In the rows, 128 means zero.
Each path below is one point turned by a fixed rotation once a step. After each direction that follows a path, write how fast that rotation turns it, in deg/step (0 if it stays still).
Each turn is a multiple of 5 degrees from 10 to 175, or 0.
Path 1:
[122 117 134 133 142 139 140 140 129 135 133 140]
[119 127 136 130 135 144 135 141 114 139 118 134]
[110 130 130 125 127 141 144 126 117 135 119 119]
[114 121 138 125 130 130 151 127 135 132 127 117]
[121 118 144 125 134 124 142 135 141 138 121 134]
[114 119 133 127 129 131 131 130 130 139 112 147]
[104 120 122 132 128 136 136 123 121 127 124 138]
[110 125 134 137 137 132 146 128 121 122 137 132]
[124 129 152 131 136 130 145 133 120 131 131 134]
[123 125 149 124 122 136 136 126 119 136 114 133]
[110 122 137 128 117 134 137 119 132 122 112 126]
[108 126 137 137 129 123 140 125 144 120 124 131]
[117 129 144 137 132 122 136 125 135 133 130 148]
[120 122 140 135 125 137 129 120 119 131 128 150]
[115 123 137 139 122 146 133 124 117 116 127 131]
[117 139 145 143 127 134 140 129 127 117 125 122]
[124 140 151 136 123 127 138 121 135 136 125 128]
[124 122 144 130 114 136 129 114 139 136 121 137]
[117 119 133 141 117 141 125 122 142 120 122 137]
[115 135 131 151 131 135 129 131 137 122 129 138]
[122 143 138 144 130 136 132 122 124 137 138 139]
[129 129 142 136 119 149 132 118 123 135 137 132]
[129 123 142 137 119 151 131 130 135 123 124 120]
[121 140 137 142 124 137 130 134 144 131 115 121]
[121 123 135 133 135 131 123 124 128 133 127 124]  0
[132 132 136 124 125 131 132 129 124 128 125 117]  55
Path 2:
[131 131 143 127 141 118 125 135 134 125 118 127]
[127 135 127 118 150 120 130 131 135 125 125 126]
[132 134 129 117 140 133 129 133 135 140 121 117]
[133 135 131 126 136 142 128 125 145 125 126 122]
[141 132 137 121 136 141 135 132 133 124 137 129]
[128 124 148 124 135 139 126 136 132 124 127 130]
[120 125 133 119 144 131 120 135 132 120 136 132]
[126 127 131 117 137 128 116 141 131 138 136 123]
[128 130 131 129 132 126 115 132 147 132 134 119]
[139 128 134 124 134 121 134 131 141 130 143 121]
[129 120 146 123 133 124 137 129 136 133 127 120]
[121 117 132 117 141 128 134 123 137 120 130 119]
[130 120 128 110 135 137 128 131 126 129 129 114]
[133 122 133 124 128 138 116 130 135 119 127 113]
[143 127 132 122 132 126 123 134 130 114 138 120]
[137 125 145 124 133 118 124 139 126 123 125 121]
[126 127 133 124 145 116 123 132 133 118 123 123]
[132 133 125 115 144 120 128 134 130 133 123 118]
[135 137 129 124 136 132 125 128 141 132 116 114]
[141 137 129 123 138 136 135 125 140 120 131 123]
[137 129 145 122 135 139 135 134 128 126 126 127]
[123 128 140 122 142 138 124 131 133 116 126 130]
[127 130 129 114 144 134 121 140 126 127 135 129]
[130 132 135 125 135 133 111 139 138 135 130 122]
[123 130 125 140 129 130 132 130 121 128 131 122]  0
[134 128 129 123 127 128 132 134 119 138 130 127]  140
[136 129 137 134 124 126 134 128 130 124 132 132]  70
Path 3:
[144 145 126 137 142 117 134 126 129 115 124 127]
[118 119 136 144 133 121 128 122 132 129 117 147]
[127 121 114 137 136 119 132 128 122 104 133 124]
[129 111 138 127 133 105 129 122 122 136 119 127]
[133 115 133 135 119 133 128 142 119 109 118 122]
[148 136 145 127 140 114 127 126 121 127 128 125]
[128 127 135 146 132 135 130 143 126 127 114 143]
[131 135 127 140 139 116 128 126 117 115 146 134]
[118 110 129 135 143 118 130 134 124 141 123 137]
[129 116 123 136 119 124 128 135 107 116 138 120]
[135 119 146 120 141 117 122 139 125 137 130 119]
[140 130 129 142 119 139 129 147 114 130 121 129]
[132 141 144 134 139 121 117 134 126 127 145 132]
[125 126 115 142 139 131 132 145 125 143 126 140]
[116 128 126 139 122 119 118 126 114 128 150 125]
[126 111 123 122 139 122 125 146 132 141 132 119]
[134 130 127 135 110 129 119 134 110 138 131 116]
[131 133 145 125 134 131 116 145 140 132 138 121]
[140 142 114 142 127 134 124 137 125 144 125 131]
[109 138 133 139 127 125 115 130 135 132 146 131]
[129 120 103 131 135 124 127 136 136 140 135 124]
[115 127 129 133 111 121 114 122 122 140 130 113]
[136 121 126 122 123 129 122 144 147 128 134 112]
[140 144 125 134 119 129 115 123 125 143 117 117]
[133 122 120 130 129 138 122 128 126 126 125 130]  155
[130 127 126 136 127 118 120 135 130 127 126 127]  0
[126 133 122 126 122 131 123 127 137 135 130 123]  10
[127 138 127 135 133 130 129 127 132 128 130 138]  60
Path 4:
[135 121 128 140 123 106 125 120 109 121 132 128]
[138 132 140 150 128 118 114 114 130 133 128 126]
[140 123 113 140 130 110 119 123 116 139 132 129]
[138 123 130 153 130 127 116 125 121 123 117 121]
[138 111 120 141 132 120 125 114 129 142 132 120]
[128 125 118 141 140 130 105 127 121 129 125 116]
[132 107 119 140 122 127 125 131 133 139 118 113]
[118 109 125 131 139 130 115 120 124 124 130 109]
[120 123 125 133 125 128 112 132 144 143 124 111]
[114 112 120 125 123 119 121 136 120 123 129 109]
[114 122 144 133 120 126 119 126 139 127 127 107]
[113 125 124 119 121 111 120 131 127 136 142 114]
[118 136 138 134 114 120 115 138 126 119 126 111]
[124 124 135 129 110 110 134 124 128 132 142 115]
[124 145 135 135 124 116 111 124 121 122 142 119]
[137 135 127 140 105 112 127 132 128 134 134 122]
[133 129 131 142 122 116 123 116 113 112 141 121]
[140 138 129 146 118 120 117 116 137 136 137 126]
[138 127 109 141 123 115 118 123 113 122 134 128]
[140 124 131 152 121 127 118 114 133 122 120 124]
[135 114 112 136 130 117 116 111 127 135 135 128]
[131 125 120 145 130 128 103 126 129 126 113 125]
[130 101 119 135 123 118 125 121 130 135 120 121]
[118 117 130 135 142 125 104 119 127 126 123 119]
[128 121 120 122 128 122 133 127 122 130 134 129]  160
[129 134 119 127 125 127 123 138 126 130 124 130]  115
[121 128 137 122 127 119 127 131 127 129 124 132]  25
Path 5:
[129 120 117 116 137 123 128 113 142 123 125 126]
[125 126 119 127 135 131 148 135 141 127 120 136]
[120 120 115 116 138 120 122 118 133 126 121 141]
[127 124 115 131 131 137 138 124 151 127 119 126]
[122 122 123 117 141 113 139 126 135 130 126 140]
[126 122 110 124 132 141 130 123 138 118 116 134]
[117 122 121 128 133 118 136 125 146 139 122 136]
[133 124 116 116 140 127 136 118 138 114 124 128]
[117 123 118 126 133 132 138 135 138 135 118 143]
[123 119 116 121 135 118 123 113 141 122 121 131]
[128 126 119 126 135 134 148 131 147 129 123 131]
[120 119 118 118 140 117 129 124 130 126 118 142]
[125 124 112 129 128 139 131 123 148 123 123 130]
[124 121 125 121 139 114 141 124 141 137 121 135]
[128 124 111 121 138 136 132 125 135 111 121 135]
[115 120 121 126 130 126 134 126 143 143 118 138]
[131 122 117 123 141 119 132 117 142 115 124 126]
[122 125 118 120 135 137 143 134 138 133 121 141]
[121 118 116 125 136 118 122 117 135 124 116 134]
[127 128 116 123 132 136 143 126 151 128 129 129]
[124 118 123 118 141 117 137 126 130 128 115 138]
[122 125 108 127 131 137 128 124 145 117 123 134]
[124 119 125 121 135 120 139 121 144 141 120 131]
[129 125 113 123 141 126 137 124 135 110 123 133]
[123 126 124 127 127 133 123 132 120 126 123 137]  115
[122 130 131 123 127 125 129 131 130 138 135 134]  160
[136 134 131 125 119 124 127 128 132 126 123 135]  0
Path 6:
[134 134 121 132 121 118 124 133 110 132 121 148]
[127 126 126 142 137 151 132 143 120 127 124 128]
[129 138 131 117 125 131 132 140 145 135 108 122]
[131 147 135 137 128 107 131 132 116 131 125 119]
[126 136 124 130 151 137 112 131 122 131 135 120]
[133 132 138 103 128 138 124 122 121 136 117 133]
[116 127 142 124 126 122 140 138 109 117 128 125]
[115 131 127 124 126 129 111 146 135 123 140 122]
[123 138 131 129 111 128 110 121 124 136 117 137]
[118 119 124 139 137 125 131 137 110 129 114 137]
[136 129 128 124 132 140 130 155 136 135 128 136]
[128 153 138 134 118 131 134 130 133 126 115 126]
[123 137 114 130 141 116 124 133 117 126 119 112]
[143 131 134 120 137 133 116 134 119 146 134 124]
[118 134 152 120 136 135 133 121 121 128 121 132]
[116 131 124 110 132 117 130 143 122 112 130 129]
[129 135 130 127 108 134 110 137 118 129 139 124]
[107 123 133 136 126 135 116 124 124 135 110 126]
[126 122 125 122 133 115 128 146 126 137 119 146]
[133 146 135 143 125 139 132 143 125 126 133 140]
[121 142 118 128 133 139 127 131 134 122 108 117]
[141 132 124 121 127 113 128 137 117 141 117 117]
[128 134 148 137 145 132 124 132 119 138 136 123]
[117 140 133 107 142 132 122 126 135 122 124 134]
[132 127 118 128 126 134 123 123 120 127 125 125]  90
[130 128 129 125 135 133 132 127 125 126 128 141]  80
[131 130 135 128 130 127 119 135 125 122 120 128]  0
[131 124 124 130 130 119 131 135 120 126 133 128]  120
Path 7:
[141 138 125 140 131 138 124 132 130 139 133 153]
[150 134 135 123 125 127 112 127 136 130 144 137]
[150 130 117 122 139 131 118 144 133 133 125 137]
[150 137 128 139 118 131 130 134 125 134 127 148]
[143 144 128 122 129 135 109 124 128 136 139 138]
[146 125 123 130 140 129 119 140 142 134 137 143]
[159 133 129 127 118 125 124 137 126 129 124 138]
[142 146 119 128 133 140 116 131 122 139 127 143]
[144 131 133 136 131 130 120 129 140 134 144 147]
[157 132 126 116 128 124 113 137 131 128 131 131]
[146 137 117 134 134 136 126 142 127 137 121 145]
[146 140 136 134 119 132 120 124 128 135 139 146]
[145 135 124 117 139 131 108 134 136 133 138 134]
[153 126 123 134 130 126 128 144 135 131 126 145]
[150 144 127 126 118 134 118 128 119 134 128 140]
[139 137 123 128 140 138 114 131 135 138 140 145]
[154 125 132 129 125 121 122 137 139 128 138 139]
[152 139 118 121 129 132 117 137 122 134 120 135]
[140 138 126 139 131 137 124 130 129 138 133 153]
[151 134 136 122 126 126 111 127 136 130 145 136]
[150 130 116 122 139 130 118 144 133 133 124 136]
[150 137 128 138 119 131 129 134 125 133 125 148]
[143 145 129 122 129 136 108 125 128 137 140 139]
[145 126 123 131 141 128 120 140 143 133 136 143]
[133 131 133 122 119 125 124 123 124 125 129 122]  140
[132 129 123 129 124 128 134 133 121 128 117 128]  100
[124 121 125 128 128 120 122 128 119 130 130 133]  0
Path 8:
[119 123 126 131 123 144 140 107 122 125 135 115]
[105 133 125 137 137 138 135 123 119 132 142 131]
[120 120 131 136 123 128 135 123 102 119 139 130]
[124 132 119 118 133 131 127 115 113 124 151 122]
[117 119 122 122 138 116 134 124 112 140 141 137]
[125 114 127 116 113 122 140 112 119 132 138 126]
[113 134 125 116 122 132 135 120 133 144 147 132]
[121 122 139 131 115 126 139 132 115 141 141 140]
[137 133 138 121 113 138 132 124 118 132 149 126]
[134 131 134 121 140 135 129 132 118 149 146 136]
[141 111 140 123 127 131 136 122 113 143 131 129]
[132 124 132 116 131 147 134 114 131 144 137 120]
[116 119 138 134 135 143 139 128 124 148 128 132]
[126 119 143 134 121 147 137 121 116 125 132 119]
[119 135 133 128 143 149 129 127 118 129 144 122]
[124 114 134 134 144 131 135 129 103 128 134 127]
[127 118 125 116 135 135 135 111 115 120 139 113]
[107 123 122 122 146 130 141 121 124 136 138 127]
[112 114 130 130 119 124 149 119 117 125 133 126]
[115 137 126 123 121 134 140 120 125 124 152 122]
[118 131 129 133 132 120 139 134 112 135 149 138]
[140 122 130 122 118 121 139 119 109 127 148 126]
[132 133 120 116 134 125 135 118 125 146 149 130]
[129 116 131 129 124 122 144 120 119 150 131 137]
[124 124 130 134 132 122 130 134 124 133 124 136]  135
[125 132 139 127 131 125 130 119 124 131 131 127]  0
Path 9:
[117 114 136 125 122 128 108 133 137 114 130 129]
[114 113 124 126 136 137 120 129 123 130 144 144]
[127 112 133 130 143 118 112 132 127 120 139 121]
[117 117 132 130 128 132 135 135 132 112 151 129]
[116 116 112 133 147 118 129 135 131 127 137 127]
[135 119 134 140 143 132 135 142 133 112 136 124]
[106 128 122 141 134 132 135 139 137 123 129 119]
[134 120 116 136 139 137 126 150 138 130 126 130]
[120 128 136 142 136 146 125 143 124 131 127 111]
[122 121 120 126 116 136 120 150 139 131 128 117]
[127 118 118 125 134 147 126 140 115 140 133 123]
[129 116 129 123 125 129 120 139 121 124 125 102]
[122 114 116 116 116 143 138 136 121 121 133 123]
[126 113 113 121 139 128 126 129 113 126 115 118]
[131 114 133 124 124 140 133 132 123 104 118 122]
[105 117 115 125 128 134 128 125 125 118 114 132]
[135 110 126 127 138 137 115 133 127 116 114 139]
[109 118 143 132 131 142 117 125 123 117 125 128]
[117 112 121 123 126 127 109 135 137 122 131 141]
[125 112 135 129 144 139 117 127 118 125 142 135]
[114 115 134 128 128 118 115 132 133 115 141 119]
[121 114 120 127 135 132 134 135 130 122 149 139]
[123 118 126 137 152 118 126 134 126 121 134 118]
[123 122 130 136 130 133 138 143 141 110 138 124]
[125 124 132 126 130 125 123 120 128 122 129 137]  20
[133 136 127 135 120 122 127 124 123 129 129 132]  0
[126 131 132 133 127 135 120 131 133 132 121 133]  40
Path 10:
[120 124 127 128 125 138 132 114 144 120 118 144]
[136 135 139 144 124 135 125 115 135 131 115 140]
[124 129 134 137 110 126 105 123 129 133 125 139]
[123 118 124 121 125 138 113 122 135 128 130 150]
[127 126 135 129 135 148 122 128 134 133 108 141]
[116 129 135 143 115 134 117 125 135 127 111 127]
[120 125 121 138 112 133 125 115 139 124 127 144]
[136 135 136 128 122 136 128 118 134 133 121 154]
[126 128 146 128 123 130 107 122 130 131 114 136]
[120 114 124 136 126 138 107 120 137 128 126 135]
[126 126 119 136 125 148 127 130 135 136 116 146]
[116 137 140 128 113 134 126 127 134 130 108 139]
[119 125 135 133 120 128 119 108 142 118 123 137]
[139 125 127 142 127 137 118 116 134 133 126 148]
[129 130 135 130 118 136 110 134 126 141 119 143]
[111 119 132 120 123 138 113 124 137 124 118 137]
[124 122 126 140 132 146 128 117 142 125 114 139]
[127 137 133 146 112 134 123 124 131 136 114 137]
[119 129 132 127 107 125 116 118 134 126 128 145]
[133 122 133 123 134 139 118 115 137 127 125 151]
[131 127 138 139 131 141 110 127 130 138 111 134]
[110 122 125 137 113 136 112 130 133 130 119 133]
[119 126 121 128 119 141 133 119 141 124 121 148]
[132 137 142 134 124 135 128 115 135 130 110 143]
[130 127 121 141 125 128 124 128 126 132 132 124]  95
[137 130 127 131 135 134 135 129 128 132 125 133]  115
[136 127 132 125 130 123 120 125 125 130 135 133]  65
[132 131 129 124 121 140 125 124 129 127 131 122]  0
